In the data rows, zero lies at 4.5, halfway between 4 and 5.
Here are some numbered points:
[4 5 6 4 4 4 4 4 3 6 4 4 4 6 4 6 1 9 8 4 5 4 4 5 7 4 4 5 7 3 7 9 7 8 4 4 6
 4 4 5 6 6 8 7 5 6 7 5 4 3 6] 0
[6 6 3 4 6 3 3 3 5 4 3 5 6 6 4 4 4 0 6 3 3 5 7 0 4 3 6 3 4 3 1 9 5 0 3 5 7
 5 2 6 4 6 4 2 5 5 2 4 5 0 9] 1
[3 2 5 4 3 3 6 2 7 7 4 2 9 3 7 6 3 8 5 4 6 3 3 2 6 4 6 6 6 4 6 1 6 6 3 4 4
 5 6 3 0 6 9 4 6 1 5 4 7 4 0] 2
[5 8 5 7 5 2 5 6 3 3 5 8 5 7 2 4 5 8 7 4 3 5 6 0 4 6 3 0 4 6 7 0 4 3 5 4 6
 5 5 5 6 6 2 6 5 8 6 5 4 5 6] 3
[4 1 3 3 4 5 3 1 7 6 3 2 6 2 7 6 5 0 3 3 5 4 3 3 3 3 7 8 4 3 2 4 6 2 3 5 4
 6 3 4 6 4 6 4 4 7 1 4 4 9 0] 4
[5 8 7 5 5 7 5 8 2 4 5 5 5 7 2 1 4 9 7 4 6 4 5 3 6 6 2 3 6 6 9 2 3 7 6 3 5
 2 6 4 3 4 4 8 6 3 8 5 5 4 2] 5
[5 4 2 4 5 3 4 5 7 4 2 4 3 3 6 1 6 0 3 5 3 6 5 3 3 3 7 5 3 3 3 1 6 0 4 5 5
 6 2 5 0 1 4 2 3 0 0 4 4 2 7] 6
[4 4 7 6 4 7 5 5 4 5 6 5 4 5 4 6 4 6 7 5 6 4 3 6 6 6 3 5 6 6 5 9 4 9 5 3 4
 2 7 3 3 4 5 9 6 2 9 4 4 4 0] 7
[6 6 2 7 6 0 7 1 5 3 4 5 4 5 4 3 6 1 4 4 2 5 7 1 4 3 5 3 2 4 2 2 5 0 4 5 6
 6 3 6 7 5 2 1 4 8 1 5 4 6 5] 8
[3 2 5 5 3 6 1 6 6 7 5 3 8 2 6 8 3 2 4 5 7 4 2 9 5 5 5 9 6 4 7 2 5 6 4 5 3
 4 6 3 4 3 7 2 3 0 6 4 6 7 8] 9
[6 9 5 8 6 6 6 6 1 3 5 7 1 7 2 0 4 3 6 4 2 5 6 5 4 5 3 2 4 6 5 9 3 3 5 4 6
 4 4 6 8 4 2 2 5 5 6 5 4 6 9] 10
[4 1 3 2 4 6 1 2 8 6 3 3 1 1 7 2 5 2 2 4 5 5 3 3 3 3 7 5 4 2 3 4 6 3 3 5 4
 7 3 4 3 2 7 0 3 3 2 4 5 9 9] 11
[5 7 7 9 5 1 4 7 2 3 6 6 3 7 2 3 3 9 7 5 5 4 5 4 5 6 2 5 5 7 6 3 3 5 5 4 5
 3 6 5 5 5 3 9 8 5 8 4 6 1 4] 12
[5 3 2 4 5 5 5 4 7 5 3 4 5 3 7 4 5 0 2 4 3 5 5 5 2 3 7 3 3 3 6 9 5 2 3 5 5
 7 3 6 2 1 5 1 3 3 0 5 6 7 2] 13
[6 3 3 3 3 4 4 3 3 6 5 5 8 5 6 5 3 8 3 7 3 5 5 3 5 3 7 6 5 6 2 4 7 1 2 5 5
 4 3 2 2 6 6 5 3 5 0 5 3 6 5] 14
[4 6 6 4 4 3 2 5 1 5 6 5 6 6 3 7 2 9 6 5 4 4 4 9 5 5 3 7 6 8 7 9 6 6 4 3 5
 1 6 3 3 7 6 8 6 3 7 5 5 4 7] 15
[5 4 2 4 5 2 4 4 6 4 4 4 6 4 6 4 5 0 2 5 2 5 5 1 3 3 6 3 3 4 7 0 6 0 2 5 6
 5 2 6 5 2 3 0 4 6 0 5 3 3 7] 16
[4 4 6 2 3 7 4 6 4 6 5 5 9 3 5 6 3 6 5 5 6 3 3 8 6 5 3 3 6 5 9 8 5 9 5 3 4
 3 6 3 3 1 7 7 6 0 8 5 5 6 0] 17
[5 7 4 5 6 5 7 6 3 3 5 6 7 7 5 1 5 3 4 3 2 5 7 3 4 5 4 6 3 5 4 3 3 0 4 5 5
 5 3 6 5 2 1 3 5 5 3 5 4 0 0] 18
[4 1 4 3 3 3 6 4 8 7 5 4 9 2 6 7 5 0 2 5 5 5 3 5 4 4 6 9 5 3 6 0 6 5 3 4 3
 6 4 3 6 5 7 4 3 0 4 4 4 6 7] 19
[4 8 6 4 5 5 7 6 1 3 5 6 2 8 2 4 4 6 7 4 4 5 6 5 4 7 3 5 5 6 5 4 3 5 6 3 5
 4 5 5 9 8 2 5 4 9 8 4 3 2 7] 20
[4 1 2 5 5 5 2 4 7 5 4 3 6 2 8 8 6 0 3 4 3 5 4 8 5 3 7 4 4 2 5 0 6 0 3 5 5
 6 3 4 4 3 6 2 3 1 1 5 4 6 5] 21
[4 6 7 6 4 2 3 4 1 4 5 6 8 6 3 3 2 6 7 5 5 4 4 5 4 6 2 6 6 6 4 8 3 8 6 3 4
 3 6 4 4 3 4 7 6 4 8 4 4 1 0] 22
[5 4 2 1 5 5 3 4 7 4 4 4 4 4 6 3 7 0 3 4 3 6 6 4 3 3 7 4 2 3 4 4 4 0 3 6 5
 6 2 6 4 5 3 0 4 4 0 6 3 2 0] 23
[4 3 6 6 3 7 4 6 4 6 6 6 8 5 4 9 4 4 5 4 7 4 3 9 5 6 3 7 7 6 8 8 4 9 5 4 4
 3 6 3 3 0 6 7 6 4 9 4 5 0 0] 24
[6 6 3 7 6 4 6 5 2 2 3 5 8 7 2 4 6 2 4 3 2 6 7 4 2 4 5 3 3 4 5 6 5 0 5 5 6
 5 3 6 6 9 1 2 2 8 3 6 3 6 2] 25
[4 1 4 1 4 6 4 5 8 7 4 3 9 1 7 8 4 2 3 5 5 4 3 6 5 4 6 6 5 4 4 2 5 5 4 5 3
 6 5 4 3 2 7 6 4 2 4 4 6 7 4] 26
[5 8 6 6 5 8 8 6 2 3 6 5 8 8 2 7 4 8 7 4 4 4 6 8 5 6 3 2 5 6 6 2 4 5 6 4 5
 3 5 6 7 1 2 4 8 2 7 5 5 7 3] 27
[4 4 6 4 5 6 4 3 3 5 2 2 4 5 4 6 6 5 2 6 4 5 2 4 5 1 3 8 4 3 1 9 5 1 4 3 1
 4 5 4 0 1 6 5 4 9 3 5 5 3 1] 28
[5 7 6 3 5 2 5 5 1 4 4 4 5 7 4 0 5 8 4 6 4 5 3 3 7 3 2 2 4 6 7 7 3 5 6 3 3
 2 6 5 3 4 4 6 8 9 6 5 5 0 7] 29
[5 3 3 0 5 5 5 4 7 5 2 2 3 3 5 6 6 1 0 5 4 5 4 8 4 2 5 5 4 2 4 5 6 0 4 5 4
 6 3 4 3 6 5 0 5 6 0 4 5 2 8] 30
[4 5 7 5 3 9 5 7 2 4 4 4 8 6 3 2 4 8 7 6 5 4 3 5 6 6 2 5 6 6 8 5 4 9 6 4 4
 3 7 3 6 6 5 9 7 2 9 4 4 3 4] 31
[5 5 2 4 5 2 3 4 6 3 4 5 5 4 1 7 6 3 4 4 3 5 6 0 3 3 5 2 3 3 1 9 5 0 4 5 6
 6 3 6 4 6 3 5 4 3 1 5 4 6 4] 32
[4 2 6 1 3 8 2 4 4 7 5 3 5 3 6 5 4 5 5 5 7 4 2 4 6 5 4 7 6 4 9 9 4 9 5 4 4
 5 6 4 1 3 7 9 7 5 8 4 5 5 3] 33
[5 8 4 9 6 1 6 6 2 2 4 6 6 7 3 6 5 6 6 4 3 5 7 0 3 5 4 1 3 5 2 0 4 0 5 4 6
 4 4 6 6 2 1 3 4 4 4 5 3 1 2] 34
[4 1 3 3 3 4 1 4 9 6 4 3 9 1 7 9 4 2 2 6 7 4 3 6 5 3 6 8 5 3 0 4 6 5 3 5 4
 7 5 3 0 3 7 3 5 3 3 4 6 6 6] 35
[5 6 6 6 5 2 7 6 2 3 6 6 2 7 2 6 3 6 7 3 5 4 5 4 4 7 2 4 5 6 4 3 3 6 6 4 5
 2 5 5 6 6 3 7 7 2 8 5 6 2 9] 36
[5 3 2 4 5 3 4 4 8 5 4 5 3 2 7 5 6 0 3 5 4 6 5 6 3 3 7 8 4 3 4 0 5 0 3 6 5
 6 2 6 4 3 5 0 2 5 0 4 3 1 9] 37
New points follow, each followed by the number of its nearest point above, looking only along the 7 directions in which the numbered points spread most.
[3 3 6 6 3 5 2 4 5 6 5 3 5 3 6 6 3 4 5 6 8 3 2 9 6 5 4 7 6 5 9 9 5 9 5 5 3
 4 6 2 6 3 7 7 7 3 8 4 7 4 0] 17
[6 8 4 8 5 0 7 6 3 2 5 7 4 7 3 2 5 3 5 3 3 5 7 0 3 5 4 0 3 5 7 9 4 0 4 5 6
 5 4 7 8 9 2 3 1 9 3 5 3 5 5] 25
[7 4 4 4 4 0 4 4 7 5 3 3 3 4 8 2 9 9 4 5 5 3 5 2 5 3 6 7 2 5 0 0 5 6 5 6 6
 7 5 7 4 8 3 2 5 6 3 3 2 4 3] 14
[6 5 2 4 6 4 4 3 5 4 3 5 5 4 5 4 6 1 2 3 3 5 6 6 3 3 6 7 3 3 0 0 6 0 3 5 6
 6 3 6 4 7 3 0 0 7 1 5 4 7 6] 16
[4 1 4 5 4 7 4 2 8 7 4 3 4 1 8 3 5 0 3 6 5 4 3 6 5 4 6 6 4 4 8 0 6 3 3 5 4
 5 4 3 1 5 7 6 4 2 3 4 5 2 2] 26
[5 8 4 9 6 2 5 4 3 2 3 5 4 7 1 7 5 3 5 4 3 5 7 0 3 5 4 5 3 4 2 9 5 2 5 4 6
 4 3 7 4 7 1 3 4 9 3 5 4 3 9] 1
[4 5 6 2 6 1 8 6 3 5 5 4 5 6 3 7 5 9 5 5 4 5 8 3 7 4 4 0 6 3 0 5 3 3 4 2 4
 4 5 7 4 8 4 6 6 3 6 4 8 1 0] 22
[3 4 6 4 4 6 4 6 3 6 5 3 9 5 5 7 3 7 7 5 6 4 4 3 4 6 2 7 6 6 4 8 5 9 5 4 4
 4 6 3 4 3 6 9 7 4 9 3 5 4 2] 7
[5 6 7 7 5 4 6 8 1 4 5 6 0 6 4 6 4 7 7 4 5 4 5 0 5 7 2 2 5 6 4 2 2 9 6 3 4
 3 6 4 8 3 3 6 6 3 8 4 4 5 9] 36
[6 6 4 6 7 5 2 4 3 4 3 5 7 7 3 2 5 2 2 4 3 4 8 1 6 3 4 0 3 3 0 8 7 0 4 5 7
 5 4 5 4 7 6 2 3 8 3 5 4 8 2] 32
[3 1 4 2 3 5 4 4 6 7 3 3 6 3 6 3 3 8 3 5 6 3 3 8 6 3 5 6 5 3 4 9 8 5 3 5 4
 5 5 3 5 5 8 7 1 9 5 5 7 5 9] 0
[4 2 3 3 3 2 2 3 8 6 3 3 5 2 9 2 6 0 2 4 5 5 4 0 3 3 7 6 4 2 4 0 7 3 3 6 5
 7 3 4 1 5 6 4 5 5 1 4 5 9 6] 11
[4 2 3 2 5 6 1 4 8 6 5 2 5 2 6 6 5 1 2 4 5 5 4 6 3 3 7 6 5 3 3 7 5 2 3 4 4
 6 4 4 2 5 6 2 5 3 1 5 3 7 5] 4
[3 4 7 5 3 3 4 5 3 6 6 4 6 5 6 4 4 7 5 6 7 3 3 7 6 6 3 7 6 6 4 1 4 9 6 4 4
 3 6 4 7 6 6 8 6 2 9 4 7 4 0] 31
[4 1 5 0 3 4 1 4 6 7 5 3 7 2 6 5 4 2 4 5 6 4 3 8 6 4 5 1 5 4 3 3 5 7 4 5 3
 4 5 3 1 7 7 5 5 1 5 4 5 6 3] 26
[3 3 5 2 3 6 4 4 5 7 6 5 5 2 6 9 3 4 4 5 8 4 1 9 6 4 4 5 6 5 9 3 6 9 6 6 3
 2 6 2 3 3 6 7 4 2 6 4 4 5 0] 17
[5 6 7 4 4 6 6 6 2 3 6 6 5 7 1 3 4 4 6 5 4 4 5 6 7 6 3 2 6 6 3 8 3 6 6 4 4
 3 6 4 8 4 4 8 6 1 9 4 5 0 3] 22
[5 3 3 4 4 7 2 2 8 5 4 5 0 3 5 2 5 0 2 4 3 5 6 0 3 3 7 3 3 3 2 2 7 0 4 5 5
 6 3 5 6 6 4 0 3 6 0 5 5 7 9] 16
[5 8 6 5 6 5 7 7 2 2 6 7 4 8 3 6 5 4 7 5 4 4 7 5 5 5 3 4 5 6 4 9 4 1 5 4 6
 4 5 5 6 2 2 7 4 6 6 5 3 2 9] 20
[5 2 3 3 5 9 6 2 7 7 4 2 8 3 8 4 5 7 2 4 3 5 5 6 6 3 7 4 4 3 3 2 6 2 3 3 4
 6 4 6 2 8 6 6 4 2 2 4 6 6 0] 4
[4 3 6 4 4 8 5 6 5 6 5 4 9 4 6 5 4 1 6 5 6 3 2 8 7 6 3 7 6 5 6 8 5 8 5 4 3
 4 6 3 3 3 7 9 5 4 8 3 5 8 5] 17
[5 7 6 6 6 7 6 6 1 3 5 6 0 7 2 1 3 4 7 4 5 4 6 0 5 7 2 3 5 6 8 6 3 8 6 3 5
 3 5 4 7 6 3 7 5 4 8 4 6 4 0] 5
[5 2 2 3 3 2 5 4 8 5 4 3 4 3 6 9 5 0 3 4 4 5 5 9 3 3 7 4 3 3 3 0 4 1 3 6 5
 6 3 5 5 8 5 0 3 2 0 5 4 8 3] 21
[5 8 6 5 5 5 7 7 1 3 6 6 5 7 1 5 4 9 8 4 4 5 5 7 6 6 2 7 5 6 7 9 4 9 5 3 5
 3 5 5 6 7 3 8 4 3 8 5 4 3 1] 22
[6 6 3 7 5 5 5 4 5 3 4 7 4 6 4 2 6 6 4 5 2 4 7 3 2 4 5 0 3 4 1 3 4 0 4 6 6
 6 3 7 8 8 2 4 4 9 2 5 2 3 9] 8
[5 7 7 8 4 2 4 7 2 2 6 7 2 6 2 7 4 5 7 5 4 4 5 2 5 6 3 2 5 6 2 0 2 5 6 4 5
 2 6 5 6 6 3 9 8 6 8 4 5 3 2] 12
[4 6 7 2 6 3 5 5 3 5 4 4 0 6 3 3 4 8 7 5 6 4 4 4 5 6 2 6 5 6 5 9 3 9 5 3 4
 2 6 3 8 2 5 9 7 0 9 4 4 2 2] 31
[5 3 2 2 5 5 5 2 7 4 3 4 3 3 5 4 6 0 2 5 3 5 5 0 4 3 7 5 3 3 2 0 5 0 3 6 5
 6 2 5 3 5 4 4 1 3 0 5 4 7 9] 16
[5 3 2 5 5 1 4 3 7 4 2 5 2 3 6 2 6 0 2 4 3 6 6 2 2 3 7 4 3 3 0 0 5 0 3 6 5
 6 3 6 5 5 4 0 2 4 0 5 3 6 6] 16
